In the data rows, 128 means zero.
How far apart are the two rows of each pair, measured in a hidden way? 0 means very close, and 20 very far. Two or three weighted sums of its numbers give each row a place; it is the straight-line distance between the places.
tensor([84., 83., 182., 88., 163., 161., 114., 169., 167., 68.])
tensor([68., 75., 170., 73., 145., 163., 63., 163., 46., 150.]) ~ 9
tensor([46., 96., 186., 72., 150., 159., 109., 140., 157., 140.])
tensor([64., 97., 198., 94., 153., 175., 101., 50., 146., 142.]) ~ 6
tensor([66., 85., 49., 85., 145., 157., 63., 136., 126., 129.])
tensor([77., 91., 195., 74., 166., 48., 63., 161., 46., 133.]) ~ 11
tensor([90., 95., 196., 72., 162., 148., 90., 153., 149., 127.])
tensor([46., 112., 49., 64., 47., 161., 83., 160., 151., 129.]) ~ 9
tensor([63., 107., 155., 69., 47., 128., 89., 90., 123., 89.])
tensor([46., 122., 159., 81., 152., 128., 101., 91., 132., 81.]) ~ 9
tensor([93., 46., 160., 96., 162., 161., 131., 104., 137., 85.])
tensor([98., 136., 150., 83., 160., 151., 116., 98., 152., 68.]) ~ 5
tensor([102., 138., 153., 76., 153., 137., 111., 93., 159., 68.])
tensor([101., 46., 164., 86., 156., 48., 124., 103., 154., 99.]) ~ 11
tensor([128., 46., 139., 66., 159., 113., 111., 84., 46., 69.])
tensor([110., 117., 117., 72., 166., 139., 109., 100., 150., 68.]) ~ 2
tensor([90., 146., 136., 128., 134., 161., 148., 50., 147., 117.])
tensor([100., 164., 133., 165., 130., 160., 177., 114., 143., 108.]) ~ 3
tensor([98., 160., 133., 151., 132., 162., 63., 126., 46., 106.])
tensor([128., 46., 162., 120., 143., 138., 117., 179., 143., 68.]) ~ 15
tensor([46., 165., 141., 120., 115., 116., 114., 176., 148., 136.])
tensor([118., 146., 117., 115., 119., 120., 121., 162., 139., 113.]) ~ 5
tensor([46., 153., 121., 106., 115., 142., 142., 136., 161., 91.])
tensor([104., 151., 124., 109., 120., 136., 63., 126., 142., 83.]) ~ 8
tensor([141., 164., 125., 107., 127., 125., 63., 153., 46., 104.])
tensor([156., 126., 49., 101., 143., 109., 99., 193., 138., 68.]) ~ 8
tensor([170., 46., 120., 110., 150., 114., 100., 192., 137., 68.])
tensor([157., 134., 129., 111., 151., 126., 104., 182., 136., 124.]) ~ 8
tensor([154., 125., 136., 135., 156., 111., 95., 177., 138., 68.])
tensor([173., 136., 147., 148., 167., 48., 108., 190., 145., 154.]) ~ 7
tensor([165., 114., 134., 127., 150., 111., 89., 192., 140., 149.])
tensor([156., 46., 129., 120., 145., 114., 90., 201., 148., 146.]) ~ 5
tensor([118., 46., 105., 157., 161., 175., 186., 50., 90., 158.])
tensor([120., 83., 93., 166., 147., 48., 163., 145., 76., 68.]) ~ 16
tensor([134., 137., 49., 72., 47., 169., 180., 113., 86., 142.])
tensor([134., 130., 118., 148., 138., 155., 185., 127., 46., 139.]) ~ 11
tensor([136., 106., 119., 155., 129., 154., 166., 104., 46., 140.])
tensor([169., 131., 112., 153., 127., 140., 159., 134., 46., 151.]) ~ 1
tensor([136., 111., 109., 154., 133., 155., 157., 125., 111., 68.])
tensor([132., 124., 113., 149., 127., 137., 148., 108., 108., 124.]) ~ 4
tensor([129., 136., 49., 159., 148., 145., 154., 115., 115., 113.])
tensor([46., 149., 117., 145., 148., 150., 162., 50., 46., 68.]) ~ 7
tensor([155., 162., 125., 150., 150., 143., 158., 123., 46., 113.])
tensor([142., 46., 137., 161., 144., 162., 63., 135., 153., 115.]) ~ 14
tensor([150., 46., 145., 165., 143., 144., 153., 120., 144., 68.])
tensor([46., 169., 49., 160., 146., 155., 158., 134., 151., 118.]) ~ 12
tensor([165., 169., 129., 138., 140., 146., 147., 153., 129., 68.])
tensor([161., 180., 142., 72., 140., 48., 130., 129., 46., 68.]) ~ 7
tensor([46., 156., 164., 133., 133., 149., 136., 139., 148., 123.])
tensor([73., 46., 149., 149., 121., 162., 170., 87., 132., 92.]) ~ 9
tensor([78., 146., 49., 72., 130., 164., 171., 111., 136., 68.])
tensor([128., 157., 189., 130., 145., 149., 138., 169., 171., 120.]) ~ 10
tensor([117., 46., 173., 136., 132., 151., 144., 157., 46., 124.])
tensor([118., 160., 49., 135., 138., 150., 145., 151., 156., 68.]) ~ 6
tensor([46., 168., 139., 118., 129., 146., 144., 50., 157., 77.])
tensor([100., 154., 49., 109., 127., 133., 134., 113., 144., 71.]) ~ 2
tensor([108., 154., 128., 72., 136., 133., 121., 136., 155., 68.])
tensor([147., 139., 138., 105., 151., 136., 106., 50., 153., 118.]) ~ 3
tensor([172., 150., 142., 118., 168., 48., 112., 208., 153., 129.])
tensor([46., 143., 137., 109., 154., 123., 104., 179., 140., 116.]) ~ 6
tensor([169., 134., 154., 133., 155., 105., 63., 175., 145., 141.])
tensor([46., 139., 148., 141., 162., 120., 108., 182., 148., 144.]) ~ 5
tensor([168., 122., 143., 126., 47., 127., 97., 202., 152., 68.])
tensor([173., 121., 140., 117., 164., 119., 63., 211., 46., 142.]) ~ 18
tensor([134., 152., 94., 141., 122., 158., 163., 145., 109., 104.])
tensor([136., 123., 100., 72., 134., 143., 147., 50., 82., 162.]) ~ 9
tensor([46., 147., 49., 171., 135., 167., 202., 150., 123., 137.])
tensor([144., 153., 112., 159., 110., 110., 181., 117., 120., 130.]) ~ 6
tensor([46., 160., 124., 165., 130., 148., 193., 138., 109., 145.])
tensor([170., 164., 121., 166., 123., 145., 186., 145., 114., 145.]) ~ 5
tensor([147., 150., 122., 155., 120., 137., 165., 102., 98., 126.])
tensor([143., 152., 117., 156., 125., 143., 176., 121., 113., 126.]) ~ 1
tensor([131., 159., 135., 172., 131., 171., 199., 140., 132., 131.])
tensor([128., 150., 126., 164., 136., 145., 201., 127., 46., 114.]) ~ 5
tensor([164., 46., 129., 156., 122., 134., 63., 139., 141., 134.])
tensor([157., 154., 136., 150., 125., 141., 185., 133., 147., 124.]) ~ 10
tensor([167., 168., 166., 190., 139., 137., 184., 115., 137., 158.])
tensor([146., 170., 193., 233., 143., 48., 63., 122., 127., 158.]) ~ 17
tensor([161., 171., 49., 160., 143., 133., 149., 136., 147., 147.])
tensor([157., 162., 129., 144., 127., 114., 137., 141., 46., 68.]) ~ 8
tensor([115., 46., 140., 84., 139., 48., 119., 153., 138., 134.])
tensor([128., 138., 151., 93., 146., 172., 63., 50., 120., 122.]) ~ 18
tensor([46., 144., 146., 105., 142., 127., 63., 146., 46., 110.])
tensor([133., 139., 121., 102., 47., 130., 116., 160., 138., 101.]) ~ 17
tensor([161., 160., 125., 111., 156., 138., 118., 50., 130., 106.])
tensor([154., 142., 83., 105., 139., 120., 103., 165., 136., 114.]) ~ 7
tensor([152., 148., 84., 101., 142., 126., 103., 167., 140., 68.])
tensor([162., 164., 91., 114., 147., 119., 98., 176., 146., 111.]) ~ 2
tensor([155., 46., 93., 117., 159., 110., 86., 173., 142., 101.])
tensor([167., 146., 115., 129., 168., 131., 63., 202., 161., 133.]) ~ 6
tensor([186., 160., 112., 141., 185., 138., 97., 213., 170., 68.])
tensor([180., 156., 124., 139., 179., 137., 101., 200., 165., 139.]) ~ 6
tensor([186., 152., 140., 161., 182., 134., 99., 196., 148., 141.])
tensor([189., 160., 141., 161., 178., 124., 94., 50., 143., 139.]) ~ 7
tensor([171., 133., 49., 134., 169., 126., 84., 193., 158., 143.])
tensor([46., 116., 129., 120., 160., 127., 63., 207., 171., 147.]) ~ 8
tensor([147., 156., 145., 148., 47., 132., 133., 194., 155., 157.])
tensor([126., 145., 157., 202., 47., 162., 142., 133., 135., 183.]) ~ 4
tensor([93., 125., 139., 187., 114., 162., 63., 121., 132., 178.])
tensor([46., 135., 143., 72., 118., 95., 164., 135., 143., 153.]) ~ 12
tensor([161., 173., 167., 189., 127., 140., 63., 156., 157., 187.])
tensor([159., 179., 163., 192., 47., 155., 171., 167., 164., 68.]) ~ 13
tensor([119., 156., 139., 181., 47., 136., 159., 104., 128., 155.])
tensor([46., 46., 49., 177., 110., 139., 166., 106., 138., 149.]) ~ 3
tensor([46., 155., 158., 72., 120., 174., 63., 105., 137., 155.])
tensor([124., 137., 147., 186., 140., 142., 199., 131., 152., 68.]) ~ 16
tensor([161., 46., 152., 165., 123., 102., 165., 134., 149., 68.])
tensor([157., 165., 150., 72., 47., 107., 164., 132., 147., 135.]) ~ 15
tensor([145., 156., 163., 197., 47., 146., 184., 50., 165., 165.])
tensor([126., 167., 214., 237., 47., 182., 131., 128., 143., 187.]) ~ 6
tensor([157., 46., 148., 155., 152., 118., 126., 144., 166., 165.])
tensor([171., 170., 49., 163., 151., 112., 63., 153., 142., 165.]) ~ 11
tensor([112., 95., 174., 105., 153., 137., 109., 196., 189., 193.])
tensor([46., 92., 169., 92., 144., 122., 97., 165., 166., 166.]) ~ 2
tensor([46., 103., 49., 139., 47., 141., 94., 179., 146., 226.])
tensor([105., 102., 214., 135., 150., 157., 104., 180., 156., 234.]) ~ 8
tensor([137., 120., 207., 127., 147., 146., 102., 181., 156., 213.])
tensor([147., 109., 183., 110., 47., 144., 114., 201., 157., 188.]) ~ 10
tensor([161., 115., 174., 72., 161., 48., 109., 194., 147., 182.])
tensor([167., 115., 165., 72., 170., 126., 115., 193., 152., 68.]) ~ 10
tensor([46., 106., 226., 72., 157., 173., 101., 50., 131., 215.])
tensor([112., 100., 49., 138., 138., 149., 104., 151., 137., 212.]) ~ 9
tensor([123., 103., 201., 108., 159., 48., 92., 140., 139., 183.])
tensor([46., 89., 184., 94., 170., 139., 96., 50., 157., 178.]) ~ 10
tensor([142., 121., 156., 82., 198., 134., 115., 134., 155., 112.])
tensor([158., 123., 151., 72., 195., 48., 113., 154., 176., 123.]) ~ 7
tensor([146., 158., 94., 151., 113., 140., 165., 143., 126., 127.])
tensor([144., 121., 49., 72., 146., 160., 155., 50., 46., 188.]) ~ 15
tensor([141., 140., 135., 193., 122., 154., 175., 132., 105., 165.])
tensor([46., 46., 108., 176., 47., 117., 200., 134., 141., 151.]) ~ 15
tensor([121., 129., 121., 177., 47., 151., 171., 114., 90., 134.])
tensor([150., 148., 118., 167., 113., 131., 174., 131., 128., 152.]) ~ 5
tensor([125., 155., 150., 193., 127., 48., 178., 118., 112., 143.])
tensor([137., 155., 132., 187., 124., 138., 63., 50., 124., 144.]) ~ 8
tensor([148., 152., 125., 163., 117., 48., 180., 117., 138., 143.])
tensor([149., 152., 139., 167., 128., 140., 180., 114., 135., 135.]) ~ 7
tensor([158., 151., 155., 72., 132., 127., 177., 117., 133., 172.])
tensor([140., 154., 188., 237., 47., 169., 63., 137., 132., 184.]) ~ 18
tensor([167., 161., 137., 72., 141., 110., 63., 132., 140., 157.])
tensor([173., 176., 138., 164., 146., 113., 139., 141., 138., 153.]) ~ 6
tensor([165., 123., 49., 139., 158., 180., 63., 50., 87., 104.])
tensor([162., 109., 64., 72., 153., 143., 63., 123., 77., 106.]) ~ 8
tensor([180., 146., 120., 125., 128., 141., 168., 122., 99., 89.])
tensor([184., 138., 49., 135., 138., 156., 182., 127., 108., 103.]) ~ 3
tensor([46., 134., 104., 136., 146., 163., 170., 50., 100., 100.])
tensor([196., 158., 125., 136., 127., 145., 153., 145., 105., 89.]) ~ 6
tensor([166., 140., 111., 132., 136., 137., 149., 107., 91., 71.])
tensor([46., 144., 105., 119., 121., 48., 147., 142., 110., 70.]) ~ 11
tensor([138., 46., 142., 72., 155., 48., 168., 50., 130., 65.])
tensor([140., 174., 49., 114., 129., 143., 122., 150., 122., 88.]) ~ 9
tensor([156., 173., 141., 113., 122., 134., 63., 170., 120., 95.])
tensor([158., 178., 149., 121., 133., 127., 118., 150., 117., 83.]) ~ 3
tensor([177., 191., 146., 130., 138., 134., 63., 152., 124., 102.])
tensor([147., 169., 133., 132., 123., 128., 130., 125., 123., 90.]) ~ 6
tensor([165., 179., 152., 126., 145., 48., 121., 156., 116., 107.])
tensor([171., 196., 171., 128., 148., 151., 121., 158., 132., 113.]) ~ 8
tensor([145., 163., 96., 157., 151., 175., 179., 156., 113., 114.])
tensor([112., 103., 107., 188., 153., 159., 152., 50., 63., 154.]) ~ 2
tensor([139., 132., 117., 180., 124., 149., 188., 133., 46., 137.])
tensor([156., 151., 49., 171., 118., 120., 198., 129., 46., 146.]) ~ 2
tensor([174., 159., 129., 176., 128., 48., 63., 50., 110., 165.])
tensor([177., 173., 131., 180., 136., 146., 180., 142., 107., 153.]) ~ 11
tensor([149., 143., 113., 72., 114., 151., 179., 131., 106., 68.])
tensor([147., 142., 112., 162., 113., 48., 183., 131., 113., 146.]) ~ 11
tensor([123., 153., 147., 188., 148., 189., 205., 137., 46., 68.])
tensor([138., 160., 127., 172., 134., 148., 201., 131., 128., 132.]) ~ 9
tensor([154., 157., 128., 163., 47., 129., 182., 116., 114., 128.])
tensor([157., 157., 142., 158., 123., 146., 184., 123., 139., 137.]) ~ 6
tensor([174., 161., 166., 196., 150., 153., 203., 137., 152., 68.])
tensor([140., 143., 170., 220., 121., 48., 172., 136., 133., 173.]) ~ 11
tensor([161., 156., 132., 159., 138., 126., 158., 137., 142., 68.])
tensor([170., 176., 149., 163., 142., 127., 149., 138., 136., 150.]) ~ 6
tensor([46., 46., 49., 85., 165., 139., 87., 165., 147., 125.])
tensor([101., 84., 179., 72., 152., 151., 83., 170., 46., 68.]) ~ 9
tensor([64., 79., 185., 97., 144., 48., 89., 143., 145., 68.])
tensor([67., 84., 193., 92., 153., 166., 97., 153., 46., 68.]) ~ 14
tensor([77., 88., 177., 79., 148., 48., 91., 50., 151., 143.])
tensor([103., 86., 182., 74., 155., 135., 99., 50., 152., 134.]) ~ 7
tensor([107., 86., 183., 71., 47., 139., 103., 175., 46., 132.])
tensor([99., 46., 170., 72., 167., 48., 98., 50., 157., 120.]) ~ 7
tensor([82., 123., 190., 96., 170., 48., 63., 114., 46., 118.])
tensor([118., 46., 49., 100., 179., 168., 124., 118., 140., 115.]) ~ 15
tensor([100., 131., 49., 82., 168., 158., 98., 50., 133., 99.])
tensor([100., 107., 163., 71., 165., 146., 95., 100., 142., 101.]) ~ 7
tensor([119., 124., 161., 71., 175., 153., 111., 130., 169., 68.])
tensor([99., 113., 171., 73., 47., 163., 116., 96., 147., 84.]) ~ 11
tensor([103., 112., 132., 59., 188., 48., 117., 106., 46., 52.])
tensor([124., 124., 139., 65., 176., 129., 63., 50., 154., 60.]) ~ 5
